In the rows, zero is written as 128.
The rows of A fall into 3 groups, and each row is roughly a mix of its group's hidden directions.
A:
[[118 129  82 125  99 136 153 150 120 111 161]
 [127 134  95 115 167 124 125 115  91 129  91]
 [135 108 114 143 136 141 118  97 162  90 158]
 [154 148 153 137 121 155 175 150 118 140 143]
 [ 75 124  93 129 138 132 123 132 106 121 160]
 [101 113 101 124 137 114  74 114 135 107 135]
 [111 116 104 142 157 110 146 125 164 137 168]
 [ 99 138 107 147 104  96 141  87 145 117 135]
 [114 123 140 161 128 140 119 171 128 164 159]
 [103 157 132 108 100 144 147 171 110 139 140]
 [ 99 129 151 100  97 147 136 170 116 112 125]
 [100 150 141 122 148 152 130 154 166 161 125]
 [106 150 100 106 157 113  83 123 127 107 126]
 [138 111 138 154 121 118 166 144 159 169 123]
 [110  95 123 145 102 116 148 138 104 170 147]
 [114  82 123 124 137  91 111 127 137 100 155]
 [131 138 122 112 143 147 148 107 174 127 170]
 [135  84 148 123 121  93 139 135 141 153 160]
 [174 144 111 145 112 150 105 148 155 145 115]
 [115 148 125  77  99 138 126 132 147  95 114]
 [146 130 115 130 150 117 131 154  82 167 110]
 [141 137 128 112  88 129 113 160 105 114 168]
 [ 79 116 129  95 118 120 111 133 126 112  91]
 [165 144 103  91 143 134 100 140 124 145 105]
 [110 139 132 123 159 115 101 139  81 159 135]
 [126 130 125 121 132 148 145 114 172 138 180]
 [128  91 165 170  98 129 138 140 120 132 132]
 [177 144 138 127  95 114 148 126 142 127 160]
 [106 155 130 112 119 138 167 108 105  89 115]
 [104 135 162 120 118  86 101 108 147 138 148]
 [ 92 109 124 100 114 118  92 158 117 139 105]
 [116 143 142 163 108  94 137  92 151 151 133]
 [109  99 135 147 133  96 156 165 101 116 136]
 [105 156 116 101 129  84 105 110 141 145 145]
 [162 142 157 117 120 133  91 116 162 102 123]
 [127 107 131 132 147 102 171 162 142 161 131]
 [137 164 129 176 131 139 129 142 160 150 143]
 [129 122 107 174 150 108 152 139 158 153 128]
 [142 123 123 177 142 100 116 134 170 140 130]
 [ 92 120  88 128 113 154 168 138 131 117 132]
 [108 115  99 134 111 120  86 155 118 131 164]
 [162 107 145 158 137 152 141 153  95 144 140]
 [144 124  90 170 139 114 141 101 104 135 147]
 [119 158  80 100 158 147 132 128 124 112 132]
 [143 115 162 140 155 172 143 135 102 109 120]
 [128 117 107 176  95 132 135 121 103 145 100]
 [123  99 122 131 113 109 167 125 134 173 154]
 [128 117 142 103 125 108 168 155 155 162 140]
 [105 150 141 107 144 130  78  94 123 139 136]
 [112 116 112 133 123 105 125 147  92 107  80]
 [130 150 125 132 127 156  85  97 109  94 127]
 [157  97 131 123 136 120  68 135 120 130 133]
 [123  95  95 162 145 109 105  98 125 114 136]
 [148 124  69 147 106 120 129 131 120 123 100]
 [131 141 131 151  88 136  75 115 116 120 116]
 [111 157 120 108 132 141 122 159  88 164 118]
 [173 121 139 112 113 100 140 100 107 120  99]
 [134  99 108 177 125 108 107 102 113 113 118]
 [114 112 106 163 129 117 151 148 125 178 126]
 [131  86 159 114 117 123 115 122 147  89 105]
 [131 134 131  91 119  78 120 155 129 148 151]
 [166 129 158 103 158 104 129 128 156 113 113]
 [107 108 124 141 158 126 105 149  83 101 126]
 [166 117 115 145 127 166 100 150 119 130  98]
 [ 93 134 136 147 124 119  86 114 154  96 144]
 [166 103 154 149 138 145 135 158 137 125  95]
 [146 160 134 100 142 139 120 121 150  88  96]
 [120  96 142 126 102 116 101 117 124 142 178]
 [142 108 149 139  92 123 166 162 142 148 134]
 [149  97 137 165 140 129 126 118 173 121 151]
 [146 114 117 144 145 154 156 151 145  89 103]
 [119 141 134 122  96 162  99 111 139 131 173]
 [145 113 115 179 137 100 144 132 152 146 109]
 [139 127 135 120 158 135 103  84 129  84 118]
 [157 147 142 136 144 164 111 146 123 125 173]
 [138  87 142 119  97 105 150 122 137 159 154]
 [102 116 184 125 149 119 120 144 138 112 150]
 [100 104 116 106 114  95 157 140 113  99 147]
 [169 162 139 112  99 131 145 141 108 130 155]
 [117 155 115 183 146 126 113 139 115 155 133]
 [128 123 118  80 145 143 159 159 108 115 146]
 [120 147 151  74 129 148 139 149 100 129 121]
 [156 111 139 102 117 147 164 124 163 103 115]
 [132 108 123 133  91 118 114 175 126 150 157]
 [141  94 108 141 119 101  82 137 141 143 149]
 [128  95 109 171 130  88 141 136 147 140 122]
 [109 147 108 101 139 151 164 125 143  99 156]
 [137 103 147 147 153 168 119 151  90 124 130]
 [120 116 106 108  84 132 143  83 134 111 132]
 [101 104 127 141 128 104 113 182 147 116 135]
 [153 122 112 129 138 128  75 129  92 125 152]
 [138 104 134 161  82 106 155 119 148 127 121]
 [144 136  63 135 116 133 113 127 117 123 106]
 [132 136 149 128 146 146  87 140  94 167 134]
 [ 86  99 101 121 138 108 154 159 120 119 133]
 [134  97 194 128 127 121 141 129 126 140 123]
 [133 152 155  79 100 133 111 148 143 113 135]
 [161 128 132 138  91 120 167 124 106 105 150]
 [136 123 149  99 122 122 101 104 155 121 174]
 [116  98 153 156 133 144 160 129 168 109 126]
 [130 158 123 145 139 128 157 157 125 164  91]
 [172 109 101 145  99 142 117 145 127 131  97]
 [119 111  88 109 118 100 112 149  86 121 127]
 [118 134 172 130 170 151 105 103 127 132 113]
 [144 143 110 123 162 123  90 138 101 151  99]
 [150 118 134 143 163 115 120 125 121 130  70]
 [130 174 150  97 104 139 162 139 139 125 131]
 [120 139 123 104 167 135 165 150 163 125 144]
 [121 123 131  94 150 137 146 129 168 112 169]
 [120  78 124 115 123 106 138 146 141  86 123]
 [156 166 145  94 117 138 110 123 139 103 154]
 [125 117 155 110 141 142  86 150 172 134 129]
 [142 136 123 136 175 164 161 129 117 110 111]
 [157 104 170 124 148 129 110 130 131 132  86]
 [139 164 117 126 154 153 139 123 122 102  83]
 [103 164 103 161 144 113 123 122 107 158 141]
 [127 136 144 113 111 133 141  86 179 110 132]
 [135 122 135 141  93 121 131  84 170 115 112]
 [108  87 114 156 134 127 103 161 129 156 136]]

Here is one row of each group, with its name. Which group are the others in?
[149 160 107  85 153 129 107 122 153 128 113] : K
[139 149 132 154  99 177 102 109 134 129 142] : T
[103 140 155  97 127 143 124 162 157 152 107] : Y

[123 136 157 122 145 174 109 167 133 129 147] : Y
[108 107 115 155 114 110 175 134 129 156 108] : Y
[141 100 129 128 148 146 118 174  87 122 115] : K
[151 106 162 121 136 154 120 155  90 133 108] : Y
[103 110 116 135  86 167 121 141 108 102 129] : T
[109 114 127 146  97  98 136  76 127 127 115] : K
[124 153 129 142 177 149 148 166 125 132 142] : K
[128 152 132 122 176  92 102 112 111 142 136] : T
[136 154 119 107 166 149 160 109 158 123 143] : T
[154 137  67 137 101 124 121 134 127 134 112] : K
[141 122 160 178 138 146 105 121 129 145 101] : K
